One turn or mirror swaps these rows in pairs. Which row does each one swap with?
lus: [-1.11  1.92 -1.77 -0.34 -2.18 -0.47  1.58  1.87 -0.43  0.85 -0.77 -0.53
  1.94  3.23  0.23  0.65 -0.97  1.37  3.01 -0.25 -0.51 -0.97 -1.00  1.56
 -0.53 -2.54 -2.57]
ber: [-0.18  0.09 -2.26  0.03  1.21  0.26  0.86 -1.29  1.34 -2.12 -0.90  0.73
  3.50  1.82  0.61 -1.44 -0.88 -1.07 -0.15  2.88  0.84  1.52 -0.19 -1.55
  1.43  0.34 -2.02]
Gem: [-0.91  0.81 -0.05  1.30  2.03  0.71  0.44  2.00 -2.56  2.10 -0.61  3.02
  1.74 -1.60 -0.73 -0.06 -3.21 -0.06 -0.95  1.84 -0.76  0.66 -0.51  1.46
 -1.68  0.84 -2.19]
budu: [ 1.22  0.16 -0.81 -1.29  0.66  1.82  1.50  1.08 -0.20  0.32  1.32  2.66
  0.30 -2.12  0.58 -0.50 -2.04 -0.20 -0.45 -2.10 -0.79 -1.21  2.37 -2.40
  1.80  1.81 -0.50]
fatu: [ 2.02  4.45 -1.35  0.14  1.18  2.04 -0.21  3.62  0.12  1.09 -0.54  0.19
  1.07 -1.96 -0.35 -0.44 -0.69  0.38 -2.94 -0.23 -1.42 -0.43 -0.25 -0.65
  0.09  0.85  0.30]
Pezok: [-0.03 -0.20 -1.88  2.29  0.97  0.90 -2.55  1.95 -2.26  2.32 -0.22 -0.25
 -0.78  1.11  1.04  1.15 -2.27  1.14  2.35  0.80 -1.00  1.25  1.73  2.27
 -1.41  0.32 -1.98]
lero: [ 2.05 -0.87  0.74 -1.12 -0.87  1.04  1.29 -1.30  0.02 -2.04 -1.10 -0.89
  0.82 -0.28  1.40  0.30 -0.64  1.93  0.51  0.59  0.14 -0.86  2.60  1.32
  0.30 -0.07  2.48]
geru: [-0.17  2.92 -0.10 -1.02  0.82  1.63 -1.13  0.93 -2.03  3.97 -0.09  0.16
  1.76  0.48  0.32 -1.91 -0.27  1.15 -0.71  0.77 -3.86 -0.51  0.30  0.22
  0.88  2.78 -1.90]
lega: [ 1.01 -0.29 -0.29  2.07 -1.94  2.10 -1.39 -0.63  1.76  0.79 -0.04  1.87
  2.75  0.76 -1.04 -1.53 -2.19 -0.21  0.62  2.43  1.34  0.76  0.61  1.89
 -0.84  0.49  1.81]
zugas: [-2.43  0.56 -0.58 -2.61  0.08  0.87  0.89 -0.51  0.07 -1.05 -1.10  0.08
  0.46  1.68  2.15 -1.58 -0.94  0.57 -2.45  1.05 -2.79  0.17  2.19  0.01
  1.72 -0.21 -0.32]
vug: [-0.87 -4.20  0.44  1.08 -1.23  1.00  0.49 -1.06  0.78  0.71 -1.81 -0.82
  0.52 -2.33  1.64 -1.21  1.37  0.38 -0.23 -0.24 -0.09 -0.11  0.70 -0.01
  0.51  2.27 -0.74]
Lesev: [ 1.62 -0.53 -0.98  2.18 -0.55 -0.37  1.79  1.23  0.97  0.19  0.15 -1.21
  2.51  0.99 -2.06  0.78  1.20  0.85 -1.27  0.85  0.08 -1.89 -0.34 -0.10
 -0.46 -2.60 -3.29]
geb: [-1.61 -1.37 -0.37  0.69  4.13  0.89 -0.85  0.59  0.10  1.68 -0.93 -0.12
  0.49 -1.26 -1.30 -0.19 -0.59  0.91  2.67  1.50  0.17 -0.23  1.83  1.87
  1.16  1.43 -1.77]
Misa: [-1.92 -0.49 -2.44  0.35  1.00  1.48  1.68  1.58 -0.32  0.09  0.33 -0.89
  2.28  0.60 -1.71 -0.27  0.71  1.19  3.40 -1.97 -2.83  1.75 -1.56  0.47
 -2.31 -0.90 -0.74]
pesi: [-1.62 -0.28  0.95  0.41  0.44  0.64  1.29  2.71 -1.57  0.70  1.80  0.33
  0.31 -0.33  0.07 -2.53 -0.30  0.42  3.77 -2.90 -2.57  1.10 -0.27  0.64
 -1.52  1.53 -0.56]
fodon: [ 1.93  1.60 -1.86  0.08  2.10 -0.73 -0.65  1.66  0.12  1.26 -1.75 -0.51
 -1.82 -0.76  2.75  2.67 -0.83  0.19 -0.51 -0.80  0.28 -0.52 -1.52 -1.34
  0.17 -0.41 -0.23]
zusid: [ 0.17  2.05 -0.31  1.52  3.31 -0.28 -2.04  0.00 -0.75  0.60 -0.65 -0.65
 -1.45  1.65 -1.78 -1.20 -1.32  2.08 -1.66 -0.35 -0.55  0.63 -0.43  2.35
 -2.92  0.66 -0.19]
sinel: [ 3.73  0.24 -1.45 -0.37 -1.69 -1.35  1.24  0.83 -0.17  0.87  1.13 -3.01
 -0.21  1.40  0.00 -0.34  0.25  2.05  0.75  0.11 -0.21 -1.46  1.56 -0.10
  0.79 -0.74  0.16]
ket: [ 1.92  2.30 -0.31  0.47 -0.27 -0.02  0.47  2.20  1.39 -0.27 -1.41  2.82
  1.00  0.35  1.73 -1.12 -0.11 -0.71 -3.85 -2.35  0.67  0.84 -0.84 -0.99
 -0.99  0.30 -0.20]
defo: [ 1.39  1.30 -0.78  0.11  0.77 -0.06 -3.16  0.25 -1.86  2.44 -0.01 -0.51
  2.37  2.61 -2.41 -0.75 -1.92  0.31 -1.56 -2.72  0.32  0.03  0.71  1.46
 -1.66 -0.48  0.78]
Maret: [-0.38  0.81 -2.48  0.79  0.45  1.22  2.87 -0.84 -1.39 -2.33 -1.18  0.88
  0.44  2.98  1.63 -1.06  0.93  1.93 -0.68 -1.29 -1.96  0.84 -1.02  1.33
 -0.98  2.37 -2.52]
nof: [-0.93 -0.31  0.47  0.76  0.65  0.83 -0.17  4.84 -0.57  1.23  1.60  1.64
  1.83 -1.90 -2.06 -0.83 -1.59  0.62 -0.60 -0.68  1.43 -2.17 -0.46  0.21
 -0.84  0.31 -1.17]
zako: [-0.51  2.08 -2.45  0.34 -0.43  0.85 -0.58 -1.63  3.13  0.77  1.89  0.58
  0.86  2.07 -2.85 -1.34 -2.46 -0.09  1.33  1.11 -0.24  1.01  0.50 -0.03
 -0.77 -0.12  0.76]
Rozi: [ 0.42  1.57 -0.94 -1.25 -0.89 -0.15 -0.28 -2.78 -0.61  1.78 -0.06  1.81
  2.59 -0.36 -0.88 -1.99 -2.75  0.10 -0.42 -0.23  0.92  2.20  0.63  2.48
 -2.49 -0.91 -0.85]
sal: [-1.98 -1.44 -2.08  1.02  1.09  0.96  2.01 -1.64  0.96  1.85  0.00 -0.36
 -0.44 -2.36  0.48 -0.01  0.29  0.70  1.13 -1.24 -1.17  0.21 -1.04 -1.86
 -0.11  2.94 -2.93]
Tidot: [-1.64  1.93  1.71 -0.43 -0.83  2.36  0.20  2.20 -0.07  2.73 -1.14 -0.33
  1.65  0.87  1.06 -1.44 -0.69  3.10  0.29 -3.04 -0.81 -1.55  0.80  2.94
 -0.75  0.58 -1.61]
Kof: [-1.42  0.10 -0.01  0.94  2.52  1.93  0.09 -1.99 -1.83  2.15 -0.48 -0.04
  1.24  1.96  3.10 -2.70 -1.88  3.16  0.25  0.10  1.26 -0.79 -1.70 -0.84
  0.35  1.59  0.61]
suko: [-0.10  0.27 -0.89  0.27  1.06  0.54  0.29  0.06  3.01  0.03  0.98 -0.23
  1.16  3.56 -0.33 -1.04 -2.54  0.08 -3.79  1.27 -0.14  1.70 -0.06 -0.44
 -1.61 -1.08 -0.09]
Ripom: [ 0.59  3.06 -0.08  0.10  0.74 -0.53  0.88 -0.70  0.04  0.34 -2.94 -0.24
  0.95 -1.37  1.81 -0.79 -1.22 -0.90  0.38 -0.01  2.11 -0.18 -2.46 -2.67
  0.01  2.13 -0.53]
paz: [ 1.00  3.81 -1.09 -0.24 -2.36  3.10  1.34 -0.66  0.64  0.43 -1.26  0.38
  1.90  0.74  0.23 -1.09  0.44  0.44  1.06  0.96  0.75  0.54  0.89  1.25
  0.09  2.46  2.09]
goda: [-0.28  0.32  0.98  0.30  1.95  0.26  0.38  2.85 -0.33  0.82 -1.93  1.82
  0.05 -0.54  0.24 -0.45  1.18  0.92  4.82 -1.12 -0.12  0.44 -0.14  0.06
 -2.41  1.45 -0.36]
tiz: [-1.33 -2.07 -4.46 -0.13  0.60  1.14 -0.50  1.02 -0.11  0.98 -0.51 -0.44
  0.46  2.06  3.24 -1.62  0.50  0.41 -3.10 -2.51 -0.54 -0.23  0.59 -0.83
  0.53 -0.46 -0.41]
vulu: [-0.65  0.48 -1.97  1.64  2.68  3.15  0.90  0.45  1.20  1.54 -0.24 -0.20
  0.43  1.51  3.06  1.75  0.34  0.95  0.52  0.76  1.54 -3.08  0.25  0.38
 -0.70 -0.13  1.28]
vori: [-1.13  1.89  1.24  0.24 -0.65  1.18  0.19  1.16  0.40 -0.09 -1.07  0.53
 -0.15  0.46 -2.02 -0.87  0.12  0.54  4.42 -1.41 -1.59  0.11  1.30  1.06
  1.44 -1.51 -0.75]
koped: [ 0.34 -1.93 -2.55  0.01 -0.26  1.06  0.01 -0.10  0.14  0.52 -1.03  0.07
  0.94  0.78  2.69 -1.31  0.85 -0.42 -4.69  1.61  1.79 -1.82  0.52 -0.17
 -1.37  0.34 -0.60]
gikuz: [-1.69  1.02 -3.17  0.75 -0.77  2.19  0.69  1.55 -1.44  0.79  0.03 -0.08
  2.02  1.24  2.31 -2.28 -0.57  1.10  2.99  3.17 -0.20 -0.98 -0.62  0.23
 -2.42 -1.50 -0.25]
suve: [-0.70 -0.85  1.29  2.50 -0.86  0.43 -0.80  0.59 -1.28  1.01 -1.90  0.72
  2.99 -0.83  0.38  0.20  1.58 -1.36  0.92  1.83  0.00  0.27 -2.06  0.72
 -3.34  0.28 -0.45]
Tak: [ 1.92  3.27 -1.99 -1.02 -0.43 -1.24 -0.68 -1.97  0.82 -1.08 -0.67  0.33
  1.36 -0.58 -0.38 -1.08  1.63 -1.83  0.85 -0.92 -1.48 -0.04 -0.78 -1.71
  0.64  0.89 -1.01]
kubu: [-1.18  1.39  1.63  1.38  2.16 -1.30  0.01  2.99 -3.27  2.34 -0.25  1.39
  0.07 -0.97 -0.21 -1.20  0.56  0.04  1.27 -0.12  0.71  1.68 -0.01 -0.36
 -1.32 -0.81  0.27]
luf: [-0.44 -1.28 -2.59  0.03  0.20  1.60  1.44 -0.35 -2.94  0.48 -1.04  1.01
  2.10  1.97  2.52  0.17  0.94 -0.15 -0.80 -4.78 -0.69 -0.08 -0.26 -0.28
 -0.26  1.78 -1.08]
kupe: [ 1.37 -1.81 -0.95  1.77 -1.41  0.10  0.46 -1.37  0.30 -0.06  1.19  0.90
  1.75  2.42 -0.87 -3.06 -1.89  1.76 -1.81  1.38  0.33 -0.70 -0.96  2.29
  0.31 -2.10 -1.11]
patu: [-0.38 -0.89 -1.62  0.35 -1.08  3.64  1.30 -0.20 -0.73  4.15 -0.84  0.80
  2.22  0.11  2.67  0.02 -3.83  1.45 -0.02  1.80 -0.10  0.16 -0.67  1.39
  0.19  1.05 -0.60]
fima: [-3.97  1.70 -0.73 -0.44 -0.13  1.60  3.18  2.69 -0.28  0.29 -0.92  0.23
  1.63  0.27  1.22 -2.64 -0.49  1.27  0.13 -2.24  0.04 -0.93  0.40  0.65
 -1.49 -2.10 -1.26]
rabi: [-3.59  1.58  0.88 -0.73 -0.98  0.80 -1.42  0.93  0.13  2.98  1.07  0.57
  3.05  1.08 -0.32 -2.59 -1.63 -1.18  0.10  0.07 -0.15 -1.60 -0.02 -1.90
 -1.63 -0.05 -1.78]
zogo: [ 2.18  0.88 -1.58  0.12  2.13 -1.28 -2.75 -0.04  0.45 -0.42 -0.96 -1.08
  1.22  2.71  1.87 -0.49  1.68  0.37 -0.84 -1.61  1.18  0.96 -0.03 -2.56
  0.50  0.91 -1.68]
zage: [ 0.88  0.95 -2.14 -0.08  0.78  1.63 -0.57  0.88  1.19  1.74  1.47 -0.11
  0.52 -2.19 -0.29 -0.97 -2.56  1.04  4.48  2.07  0.24 -1.48  0.40  1.55
 -0.98  0.15 -0.21]
Daz: [-0.85 -1.11 -0.24 -0.24  1.72  0.03  0.87 -2.11  0.56  0.84 -4.62  0.45
 -0.46  0.03  2.19 -1.31 -3.06  0.90 -0.84 -1.93  0.10 -1.23 -0.90 -0.13
 -1.64  0.95 -1.15]
Mifam: [-0.88 -3.25 -3.27 -0.61 -1.69  0.93  1.10 -0.84  0.54  0.53 -0.52 -1.80
  1.98  2.42  1.16 -1.85  0.01  0.91  3.25 -0.69  0.83 -1.01  0.44  0.66
  0.13 -0.81 -1.11]
feg: [-1.53  0.64 -0.47 -1.52 -0.79  3.51 -0.25  1.93  1.05 -1.24  0.76 -0.23
  2.42  1.06  2.83 -1.40 -0.47  0.92 -1.77 -0.41 -0.19 -1.67 -0.07 -2.52
  1.56  0.36  0.00]
Zos: [ 3.42 -1.79 -3.30  1.67  1.36  0.67 -2.90  0.78  0.53  2.34 -0.52 -0.30
  0.60 -0.80 -0.48  0.48 -0.66 -1.17  0.85  0.83  0.84  0.14 -1.23 -0.52
 -0.60  0.83  0.36]
tuv: [ 2.56 -0.58 -2.82  0.14  0.76 -0.87  0.04  2.01 -1.11 -0.29 -0.19 -1.55
 -1.59 -2.71  0.40 -1.00  0.45  1.19 -0.72  1.84 -1.20 -0.92  0.97 -1.33
 -0.31 -1.03 -0.21]
lerop: [-1.11  0.25 -0.68 -0.71  1.75 -0.99  2.39  0.36 -0.96  0.34  0.37  3.72
  0.14  0.71  1.47 -3.31 -2.13  0.10 -1.17 -1.86  0.28  1.36  1.17 -1.25
 -1.04 -1.64 -0.63]
goz: [ 1.90  2.65 -0.05 -0.95  0.17 -0.32 -0.23  0.46  0.06 -0.57  1.49 -1.51
  1.38  0.61  1.51 -3.03 -2.37 -0.15 -0.56 -0.52 -0.75  1.58 -1.54 -2.59
 -1.09  2.43  1.39]
riru: [ 1.91  1.98 -0.94  0.50  0.30  1.23 -2.22 -0.87  0.63 -0.59 -1.44 -1.01
 -0.18  2.64  2.33 -2.03  2.25  0.95  0.25  0.42 -1.65 -1.65  0.82 -0.51
 -0.08  3.01 -0.61]
Dofu: [ 1.22  1.39 -3.44 -1.65  2.66 -0.36  0.84 -0.11  0.85 -0.13 -0.18 -2.56
  1.31 -0.30 -0.07 -0.01 -1.19  1.09 -0.52 -0.58 -0.05  0.79 -1.82 -1.41
 -1.63  1.68  2.65]
leko: [ 0.77  3.43  0.13 -1.48 -0.99  0.97  1.72  0.35 -2.38 -0.55 -0.23 -0.89
  2.07  1.63  2.63 -1.55  0.20  1.89  0.32  0.74 -0.87  1.32  0.99 -1.58
  2.14  0.54  0.36]
Lir: [ 0.75 -1.72 -1.41  1.70 -0.52  4.21 -0.84  1.54 -1.18  1.89  0.29  1.28
  1.55  0.66 -0.63 -0.51 -0.42  1.83 -0.44  1.08 -0.40 -1.54  2.10  3.36
 -1.41 -1.14 -1.85]
ral: [-0.16 -0.09 -1.62  3.22  0.40  1.29  0.17  1.49 -1.17  2.77  0.24  0.33
  0.46  1.21  3.54  0.31  0.74 -0.72  2.82 -0.06  0.84  0.06 -2.09 -1.02
 -3.04 -1.01 -0.40]
lev: [ 0.75 -2.09 -2.49 -0.57 -1.28  0.48  0.33  0.96 -0.52  0.02 -1.46 -1.13
  1.87  2.92  0.26 -0.92  3.29 -0.23 -1.91 -2.19 -1.95 -0.76 -0.31 -1.21
 -0.56 -0.70 -1.18]
gatil: [ 0.86  2.87 -2.25 -2.54 -0.70  2.86 -0.28 -0.78  0.82  0.73  0.52 -1.05
  2.40  1.01  0.91  0.54 -1.37  3.08  0.14 -0.89 -0.20  1.72 -1.92 -0.07
  0.53  1.41  1.29]
mabu: [ 2.49  2.52  0.83 -1.86 -0.50 -0.39  0.04 -0.09  1.28 -1.39 -2.22 -1.61
  2.16  1.37  0.78 -1.79 -0.56  1.93  1.42  0.66  0.28  1.04 -0.29 -2.73
 -1.02  0.54 -0.37]
mupe: [-1.44  1.96 -0.36  0.09  1.78  0.95 -0.08 -1.96 -1.01  1.33 -0.51  0.53
  0.81 -1.47  0.20 -1.40 -1.31  0.81  4.98 -2.44  0.71 -0.94  0.22  0.77
 -1.75 -0.64 -1.07]
duv: [ 1.13  0.06 -3.94  1.33  0.12  1.28 -1.13  2.71 -1.91  3.42  0.66  0.25
  2.86  1.14 -1.63 -1.17 -2.69  1.82 -1.18 -0.82  0.17 -0.69  0.02  2.45
 -0.75  0.20 -1.51]
fik: [-1.54 -1.66 -1.04  1.15  1.96  2.53  2.94  1.82  0.08  2.40  0.42  0.18
  0.46  0.08  0.56  1.03 -0.47  1.61 -0.41 -0.33 -1.85 -0.48  0.02  2.18
 -0.47  3.54 -2.65]
savet: [ 1.25  1.04 -0.85  0.53 -1.13  1.11 -1.08  0.33  1.08  0.67 -2.97  2.64
  1.11  2.32 -2.18 -0.57 -1.28 -0.30  0.86 -0.19 -3.65 -0.48 -0.34  2.40
 -0.13  0.82 -1.17]
nakeg: [ 2.14 -0.17 -2.06  0.64  2.20  2.76 -0.60  1.12 -2.13  2.81 -0.73  0.27
  1.73  1.31 -0.25 -0.02 -2.63  1.89  0.46 -1.41  2.26 -1.53 -0.08  1.34
 -3.06  0.46  1.50]
moz: [-0.80 -0.26 -1.41 -1.72 -0.08  1.42 -0.39 -2.18 -0.58  1.89 -1.09  1.41
  0.01 -1.96  1.99 -0.25  2.26 -0.79 -0.59 -1.75 -2.68  1.64  0.93  1.38
 -0.30  1.99 -0.86]
Dut: [-0.27 -2.89 -0.99 -0.24 -1.36 -1.29  0.08  1.44  1.41  2.46 -0.55  1.08
 -0.79  0.19 -0.51 -0.79 -0.19 -1.41 -2.71  1.01 -1.27  0.76  0.83  0.41
  0.81 -1.65  0.06]
vob: [ 0.28 -0.23 -3.55 -0.28 -1.36 -2.63  0.78  0.04 -0.94 -1.18 -1.04 -1.14
  0.11  2.92  3.03 -0.32 -0.81 -0.26 -1.16  1.14  0.50  1.02  1.18 -0.52
 -0.35  0.89 -2.06]
based: [ 0.13  0.40 -1.22  0.96  1.75  0.26 -0.17  1.39 -1.60  1.14 -0.01  0.94
  2.14  2.94 -0.18 -0.31 -0.19  2.48  4.23 -2.24  2.02 -0.56  1.07  2.14
 -0.69  1.05 -2.35]
vere: [-0.27 -2.48 -1.26  2.39  1.72  2.12 -0.73 -0.43 -0.36  2.31  0.05  0.90
 -0.91 -0.07  2.99 -0.91  0.98  0.64 -1.39  0.66 -0.92 -2.00 -1.82  2.07
  0.74  2.16 -0.08]
Dar: [ 1.24 -0.36 -0.07  2.97  1.09 -0.68  0.68  0.34 -1.07 -0.35 -0.91  1.99
  0.18  0.83 -0.33 -2.73 -1.07  1.53  2.40 -1.35  1.97 -0.55  0.61  0.90
 -3.43 -0.27 -3.01]
vaba: [ 1.41 -0.98 -0.07  1.92  0.27 -1.45  0.19  1.08 -1.00  0.28  1.02  2.78
  0.52  1.80 -2.93 -2.00  1.60  0.80 -0.49 -0.10 -1.95  0.62 -0.49 -0.02
  1.97  0.13 -0.43]
Sidug: [ 0.57  1.44 -0.44  0.23 -0.43  3.10 -0.37 -0.94 -2.79 -0.02  0.54 -0.47
  1.94 -0.59  1.85  0.62 -1.43  0.42 -0.75 -2.49 -0.35  1.02  1.26  2.54
  1.91  3.05 -0.42]
fegag: [-2.51  0.44  0.37  0.93 -0.92 -1.52 -1.26  0.29 -1.55  0.16  0.54  0.36
  1.61  0.81 -0.24 -1.45 -0.05 -2.67 -2.21 -2.19  1.71  1.86 -0.12  1.85
 -1.19 -0.46 -0.50]
fam: [-0.96 -0.56  1.66  1.94 -0.28  0.35  0.87  0.20 -0.10  1.13 -2.23 -0.41
 -0.47 -2.96 -0.78 -1.64  1.58  0.26  0.01 -1.84  1.16  1.93  0.22 -0.67
 -1.99 -1.17 -1.24]
sula: [-2.36 -1.13 -1.13 -0.54  0.38 -1.34  0.80  1.88  0.06  1.41  0.19  1.14
  0.18 -1.38 -1.75  0.28  1.44  0.90  0.55 -3.03  0.44  2.10 -2.32  0.61
 -1.91 -0.54 -0.64]
bifu: [ 2.02  0.49 -1.16 -0.67 -1.17 -0.33 -0.50  1.50 -0.45  0.58  3.39 -1.45
  2.45  0.50  2.04 -2.00 -1.47  0.50 -1.39  2.06  1.50 -0.32 -1.13 -1.43
  0.82  1.07 -0.18]
rele: [-0.46 -1.02 -2.67 -0.65 -0.91 -0.50  0.56 -0.24  2.21 -0.80  0.06 -0.83
  0.53 -1.54  2.15 -1.80  1.29 -1.53  1.39  1.21 -0.80 -0.20 -1.20 -2.73
 -0.44 -0.89 -2.21]
tumik: [-1.61 -2.57 -0.10  1.01  0.44  1.61 -0.33  3.57 -1.23  1.71  3.81  0.71
  0.19 -0.66  2.30 -1.09  0.57  0.63  2.42 -0.60 -0.37 -0.12  0.21  0.58
  0.46 -0.71 -0.81]

zage is swapped with rele
luf is swapped with defo
pesi is swapped with goz
riru is swapped with Dar
tiz is swapped with duv
based is swapped with zogo
leko is swapped with kubu
fegag is swapped with Sidug
lega is swapped with vug
lev is swapped with nakeg
geb is swapped with ber
gatil is swapped with sula
kupe is swapped with vere
Lir is swapped with koped
Gem is swapped with zugas
Dut is swapped with patu
Maret is swapped with zusid
rabi is swapped with budu
Tak is swapped with mupe
Tidot is swapped with ket
Mifam is swapped with Zos
Dofu is swapped with Misa

